Each row has a name. After each piece below comes the name of the row it's from, unless a question asks for something else. Each question is about the rows just above it.

Columns, left to right: U F T H
[164 129 134 168] : K_932
[116  95 122 113] : K_206
[127 117  95 126] : K_92
[102 107  89 102] : K_949
[ 80 114  54  84] : K_937
[112 128  88 157] : K_993
q: [102 107  89 102]
K_949
Which column holds [113 126 102] top down?
H
The row with [ 80 114  54  84] is
K_937
Which column holds [168 113 126 102  84] top down?
H
[112 128  88 157] is in which row?
K_993

Columns, left to right: Z G A B X R E W P
[ 77  96 189 111 142 139 127 133 134] -> K_61
[ 58  90 186  88 179 135 131 166 157] -> K_964
[177 184  61 140  80 140 133 111 110] -> K_634
[205 165  93 174  77 118 123  79  96] -> K_763
[ 75 110 154 102 142 141 132 150 139] -> K_647
[138 182 125 130  63 162 132 108 108] -> K_993
[197  90 186  88 180 135  78  77 116] -> K_949
[ 82 200 106  98  70 174 155 136 119] -> K_937
[204 106 176 112 127 122 122  72  92] -> K_782
[ 80 107 176 112 127 146 128 129 129] -> K_92
After [ 90 186  88 179 135], its row goes on with
[131 166 157]
Which column holds this, read top down? [141 162]
R
q: [205 165  93 174  77 118 123  79  96]
K_763
[155 122 128] is in which column, read top down?
E
Go on from [107 176 112 127] to the end of its row.
[146 128 129 129]

Columns, left to right: C J M N S
[ 52 145  46  61 207] -> K_61
[176 120 173 167 103] -> K_634
[175 117 175 171 101] -> K_937
[ 66 139  64  87 198] -> K_92
q: [175 117 175 171 101]
K_937
The row with [176 120 173 167 103] is
K_634
Which column holds this, read top down? [ 52 176 175]
C

Columns, left to right: Gur tigi Tizi Geda nama folur sos puge
[ 80  85 162 189 101 109 135 157] = K_937
[117 172 115  51 186 104 104  90] = K_763
[151  89 109 122 114 142 150 104] = K_92
[113 134 130 170 105 141  98 123] = K_949
[157  85  80  83 101 170 108 107] = K_61
[108 134 108 136 152 138 145  76] = K_206
[151 114  90  80 124 164 114  73] = K_964
[114 116 110 153 122 138 144 114] = K_647
[131 137 146 131 142 121 166 155] = K_932
[114 123 119 141 116 130  84 135] = K_782
[152 108 110  71 166 123 131 107] = K_634
Which column holds this, read top down? [108 151 114 131 114 152]
Gur
q: [151 114  90  80 124 164 114  73]
K_964
Which column holds this, read top down? [ 85 172  89 134  85]
tigi
Which column holds this, read top down? [114 131 114 152]
Gur

Columns, left to right: demen gak vaki fovi Malad goza fom mori febam
[143 117 131 130 148 141 140 170 124] = K_782
[157  94 149 139 130 134 124 174 152] = K_61
[141 124 206 175 170 134 134 151 185] = K_647
[127 115  72  93  79 118  95 112  98] = K_993
[141 124 206 175 170 134 153 151 185] = K_206
[156  95 140 133 130 136 124 177 144] = K_937
[159 105 166 151 174 151 155 206 147] = K_964
[152  97 215 177 133 120 124 141 214] = K_932
[164  92 112 118 147 152 136 217 110] = K_634
[158  91 155 142 127 132 121 172 160] = K_949
[141 124 206 175 170 134 134 151 185] is in which row?
K_647
Which column holds this, read top down? [ 95 105  97  92]
gak
[141 124 206 175 170 134 153 151 185] is in which row?
K_206
The rest of the row after [142 127]:
[132 121 172 160]

Columns, left to right: L K Q V D
[176 130 162  72 130]  K_993
[102 146  69 153 130]  K_92
[ 98 160 123 172 136]  K_61
[ 98 160 122 168 149]  K_932
[112 118  97 112  62]  K_964
[181 156 156 108 171]  K_949
[162 129 152 113 143]  K_782
[ 75 149 178 112 120]  K_647
[105 158 168 156 126]  K_206
[149  62 171 143] is in which column, read top down?
D
After [ 98 160 122], its row goes on with
[168 149]
[102  98  98 112 181 162  75 105] is in which column, read top down?
L
The row with [181 156 156 108 171] is
K_949

Columns, left to right: rukav punam kog bomab pelof
[165 124 149  90 137] : K_782
[ 99 107 163  78 104] : K_206
[185 106 147 107 107] : K_993
[163 112 131 107 134] : K_647
[192  67 160 114 140] : K_932
[194  91 137 130 101] : K_61
[102 124 156  96 127] : K_92
[190 101 142 108 110] : K_937
[192  66 160 114 109] : K_964
[114 136 170  74  91] : K_949
[190 101 143 108 110] : K_634
The rest of the row after [102 124]:
[156  96 127]
Go on from [114 136 170  74] to the end of its row.
[91]
Which column holds this, read top down? [147 131]
kog
Go on from [192  66 160 114] to the end of its row.
[109]
q: [ 99 107 163  78 104]
K_206
Which column holds this, read top down? [112  67  91 124 101  66]
punam

Columns, left to right: vitu vof sego dinef bapa Fuzo
[128 127 128 127 145 194]  K_949
[128 127 128 127 129 131]  K_993
[123 144 114 153 147  83]  K_634
[128 127 128 126 145  95]  K_92
[127 133 126 136 129 115]  K_937
[123 144 116 152 145  85]  K_763
[127 133 134 136 129 115]  K_782
The rest of the row after [133 126 136 129]:
[115]
Go on from [128 126] to the end of its row.
[145  95]
[127 133 126 136 129 115] is in which row?
K_937
After [144 114 153], its row goes on with
[147  83]
Where do [128 127 128 127 145 194] appear?
K_949
[114 128 126 116 134] is in which column, read top down?
sego

Columns, left to right: tovar noz gim lamo zutim
[191 129 116 216  74] : K_932
[199 140  99 202 185] : K_937
[199 139  93 206 169] : K_993
Which column holds this, read top down? [185 169]
zutim
[191 129 116 216  74] is in which row?
K_932
The rest of the row after [199 140]:
[ 99 202 185]

Columns, left to right: gik dit kitev fonus dak lem
[143 123 182 139 109 123]  K_932
[166 151 142  91  82 177]  K_937
[127 108 135 147 137 128]  K_964
[131 129 108 101  98 144]  K_949
[120 133 121 172  99 141]  K_634
[148 158 132  98  44 170]  K_92
[115  89 128 130 137 151]  K_647
[130 133 123 149  70 172]  K_763
[115  89 126 130 137 151]  K_782
[122 141 134 123 101 135]  K_206
[101 194 136 219 141 167]  K_993
Which column holds this, read top down? [ 99  44 137  70 137]
dak
[170 151 172] is in which column, read top down?
lem

Columns, left to right: Zuk Vato Kito bivu
[116 130  87 104] = K_61
[144 153 126 157] = K_763
[ 78 159  64  87] = K_964
[179  98 146 104] = K_647
[154 118 114 121] = K_92
[205  76 181  81] = K_206
[ 98 140  78  97] = K_932
[179  98 146 104] is in which row?
K_647
The rest of the row after [ 78 159]:
[64 87]
Which column holds this, read top down? [153 159  98]
Vato
q: [205  76 181  81]
K_206

Columns, left to right: dovan Tav fadi bese
[147 137 148 118] : K_634
[ 95 129 138 121] : K_949
[208 126 138 100] : K_964
[121 129 144 118] : K_782
[134 101 146  84] : K_92
[160 134 144 100] : K_206
[142 130 147 114] : K_61
Which column holds this, read top down? [129 126 129 101]
Tav
The rest of the row after [160 134 144]:
[100]

Columns, left to right: tet netu fidim suran
[187 202 165 162] = K_634
[145 120 195 150] = K_647
[145 124 136 157] = K_763
[140 123 157 144] = K_949
[178 155 218 161] = K_206
[162 121 148 132] = K_932
[170 177 134 140] = K_92
[145 124 135 157] = K_61
[146 139 217 138] = K_964
[154 127 174 153] = K_993
The row with [145 120 195 150] is
K_647
Which column holds [195 136 157 218] top down?
fidim
After [140 123 157], its row goes on with
[144]
Go on from [145 120] to the end of its row.
[195 150]
The rest of the row after [145 124 136]:
[157]

Columns, left to right: ral resum bufos numuz sizod vab bisag Ket badig
[130 107 129 116  68 138 164 123 132] -> K_932
[120 105 119 116  68 141 132 129 130] -> K_964
[118 101 127 125  55 133 157 125 133] -> K_993
[135 102 127 124  80 138 142 134 125] -> K_206
[143  95 119 125  91 133 123 140 126] -> K_782
[130 106 113 117  76 135 129 129 128] -> K_634
[143  95 119 125  91 135 123 140 126] -> K_92
[123 108 127 115  61 138 160 122 132] -> K_949
q: [143  95 119 125  91 135 123 140 126]
K_92
q: [135 102 127 124  80 138 142 134 125]
K_206
Which column holds this, read top down? [134 140 129]
Ket
q: [143  95 119 125  91 133 123 140 126]
K_782
[118 101 127 125  55 133 157 125 133] is in which row?
K_993
Go on from [127 124] to the end of its row.
[ 80 138 142 134 125]

Columns, left to right: popin Birav Rugi noge Mun dus vasov
[ 49 189 194 195 189 194 196]  K_92
[118 147 144 144 147 144 143]  K_937
[ 51 201 205 206 201 206 207]  K_634
[108 133 134 134 133 134 134]  K_993
[ 88 142 205 205 201 149 152]  K_964
[118 147 144 144 147 144 143] is in which row?
K_937
The rest of the row after [205 206 201]:
[206 207]
Which column holds this, read top down? [118  51 108  88]
popin
Where do [ 88 142 205 205 201 149 152] appear?
K_964
q: [ 49 189 194 195 189 194 196]
K_92
Which column holds this, read top down? [143 207]
vasov

